rotation ticks, each row followed by its count of ticks:
The counts run from 0 to 441.
[113 108 148 128 141 164 163  69 128  76 138 161 101 141 105 143  75 118
 115 138 138  79 113 137  87 151 135 134 145 154 151 156 105 101 125 179
 137 124 100 100 138]	318
[ 89 179 107 130 164 111 148 127 174 159 179 128 124 123 119 159  45 118
 134 139 135 164 180 124 150 138 147 127 125 120 162  88 109 118 123 157
 144 128 112 122 120]	105
[112 130 155 128 158 145 136 178 112 132 142 137  68 165 147 161 137 160
 144 152  88 149 122 141 125 116 174 144 129 131 149 119 148 160 135 137
 155 121 136  76 186]	255
[ 87 114 123 171 188 164 158  99 152 126 148 149 128 176 123 148  87 136
 111 153 146  91 138 117  90 173 160 129 128 139 135 105 111 116 110 154
 140 119  90 126 126]	316
[156 133 135 113 157 158 101  92 113 113 129 147  86 128 147 114  87 107
 122 104 156 141 116  75  91 100 128 170 152 155 163 192 112 167 136 122
 171 142 127 154 110]	268
[119 144 125 128 176 154 100 132 154 114 132 143 101 148 104 148 112  77
 132 184 134 118 137 103  96 139 141 130 139 115  77 165 193 121 102 136
 141 103 160 180 111]	176
[121 183 157 147 167 125 115  83 129 148 113 159 132 128  93 130  95 115
 103 158 173 111 178 122 111 137 121 108 126 102 111  91 153 157 132 102
  97 111  92 161  93]	291
[114 113 160 130 169 112 136 127 173  85 140 120  81 126 107 115 100  97
  95 102 163 170 151 126  93  82 135  92 133 158 125 136 136 108 145 133
 108 116 153 187  96]	218
[122 115 153 138 166 113 152 162 109 128 109 124  73 150 169 124 123 129
  82 147  98 174 131 126 126  65 153 126 134 137 167 103 116 180 155  96
 108 111 124 135 146]	6
[ 75 138 102 205 131 139 158 134 130 131 161 117 105 132 173 120 128 158
 116 106 149 157 129 136 127  70 139 145 129 175 160 129 124 164 153 136
 119  99 105 139 114]	357
[127 188 180 111 129 162 106 103 127 110 129 149  86 131  74 146 117 111
 130 164 120 109 131 132 109 164 147 136 136 114 104 162 200 141 115 143
 132 116 136 104 147]	43
[136 140 151 113 142 113 148 139  89 153 112 129  80 121 149 140 130 124
  83 143 101 172 144 144 139  49 154 138 111 129 169 106 117 174 156 108
 122 105 118 102 136]	5
[150 123 130 135 167 136 124 125 104 151  96 164  92 154 136 158  85  85
 102 209 111 109 144 132  97 124 153 133 102 124 113  96 141 107 117 113
 100 118 100 166 119]	367
[155 111 141  77 142 139 115 144 111 117 125 140  63 117 109 161 133  88
 125 165  86 146 130 146 110  99 182 146 111 103 112 155 161 122 116 129
 155 124 157 102 153]	119
[ 70 127  99 122 152  99 198 126 141  89 125 129 121 114 139 134 115 109
 114 161 136 136 134 138 175  65 100 114 144 104 149 146 119 123 139 156
 106  96 139 108 149]	31
[139 120 141 119 194 121 115 157 125 153 142 162 115 120 147 125 107 156
 115 110 180 166 144 120 104  92 144  73 138 139 155  84 100 129 163  91
 127 133 103 145 149]	214
[128 141 137 135 161 121 136  49 106 107 118 157 117 104 130 103 107 103
 126 129 162 126 138  70 124 101  99 142 156 104 145 188 120 164 133 108
 119 132 132 178 122]	133
[100 201 109 118 108 149 143 109 151  98 161 161 139  96  90 121 146  99
 146  96 182 135 136 156 138 152 168 128 120 146 150 175 109 115 113 136
 127 101 119  98 109]	245
[112 161 158  94 149 171 119 167 115  86 104 145  91 173 134 131 163  87
 119 153 136 115 101 128 124 124 153 157 128 135 124 180 159 173 121 126
 145  90 155 105 132]	386
[137 149 133 141 157  93 176 100 131 105 118 146 112 177 136 125  84 104
 131 120 109 133 123 126 131 176 189 160 152 128 169 135  80 121  95 140
 140 163  87 130 125]	50
[174 158  97 100 133 108 111  91 142 129 125 139  80  81  99 111 125  98
  87 123 117 173 139 150  89 116 172 112 147 141 143 153 146 129 114 100
 151 107 149 144  90]	59
[111 132 117 194 174 127 144  99  78 143 112 155 130 150 158 112 134 129
 154 140 142 103 129  86 127 142 166 176 149  87 135 139 117 165 105 114
 135 149  83 155 134]	341
[133  87 123 172 167 109 142  91  85 111 113 170 116 112 140 125  91 109
 142 159 147 103 132  99 120  84 116 124 150  99 132 154 122 112 123 120
  95 147 109 186 148]	74
[103 145 113 117 128 142 140 122 155  66 160 152 126  95 112 128 100  82
 147 103 191 133 130 121 136  98 100 112 147 145 137 196 118  96 137 163
 116 117 146 140 120]	378
[ 94 151  95 203 132  87 159 129 132 151 153 134 123  97 136 139 135 137
 147 139 118 149 153 167 150  90 176 117 124 100 108 106 155 118 119 122
  91 128  96 152 130]	147
[138 152 140  96 139 118 131 139  99 172 123 135  96 116 140 144 143 110
 104 132 111 173 172 142 127  84 189 139  84 120 158 101 100 151 134  81
 122 127 112 109 115]	4
[154 115 112  88 147 135 126 128 129 114 102 157  81 123 104 145 146  71
 108 174  93 135 132 146  97 125 195 132 113 115 112 158 146 107  92 104
 148 118 156 127 130]	118
[126 127 135 120 122 178 108 157  74 109 126 177 112 115 132 154 165 115
 160 144 178  75 110 162 127  96 156 136 107 125 102 154 151 118 147 123
 119 107  99  86 151]	229
[101 166 147 104 159 104 139 170 142 120 153 139 108 144 140 166  70 122
 172 135 153 134 148 130 181  96 106 140 138  88 142 116 140 135 157 175
 142 146  99  99 146]	238
[115 120 174 137 166 110 168 133 116  69  89 125  86 161 124 107 166 144
  78 116 130 140 107 140 121  88 147 112 151 126 142 124 136 182 154 115
 101 108 119 122 158]	141
[ 98 108  92 202 119 138 143 110 132 126 166 135  95  86 143 137  94 155
 127 154 149 117 126 159 110  55 119 114 144 142 107 122 172 107 145 156
 113 107 102 139 140]	14
[101 110 135 175 145 116 140 178 144 112 164 119  95 134 128 137 139 135
 147  92 148 153 133 168 101  89 195 106 112 160 105 120 149  87 138 148
 105 133 130 151 149]	11
[133 144 122 124 159 171  87 153  90 173 148 172 132 136 156 155  97  87
 162 139 189 119 160 100 122 117 151 153  83 123 113 121 125 122 125 116
 142 134  98 159 103]	20
[197 138 153  85 128 125  93 147  88 134 141 161  84 114 138 146  96 135
 146  98 157 142 119 146 117  87 165 128 127 128 158 118 112 131 161 110
 148 160  77 103 154]	212
[101 129 146 164 135 132 149  81 148  64 128 107  77 120  88 137 141 116
 116 125 119 115 132 145 110 110 138 146 148  97  91 170 189 149 115 172
 151 118 144 120 123]	335
[144 136 105 143 129 117 127  88 142 130 177 145 106  84  94 151  83 128
 169 107 131 131 154 161 107 138 178 118 138 111 133 133 136  73 112 167
 157 159  99 117 130]	262
[ 83 143 131 143 201 144 148 118 131 150 128 133 135 181 135 154 102 121
 134 151 141  91 164 108 141 160 148 161 119  83 126  98 118 147 120 142
 158 125  93 112 124]	181
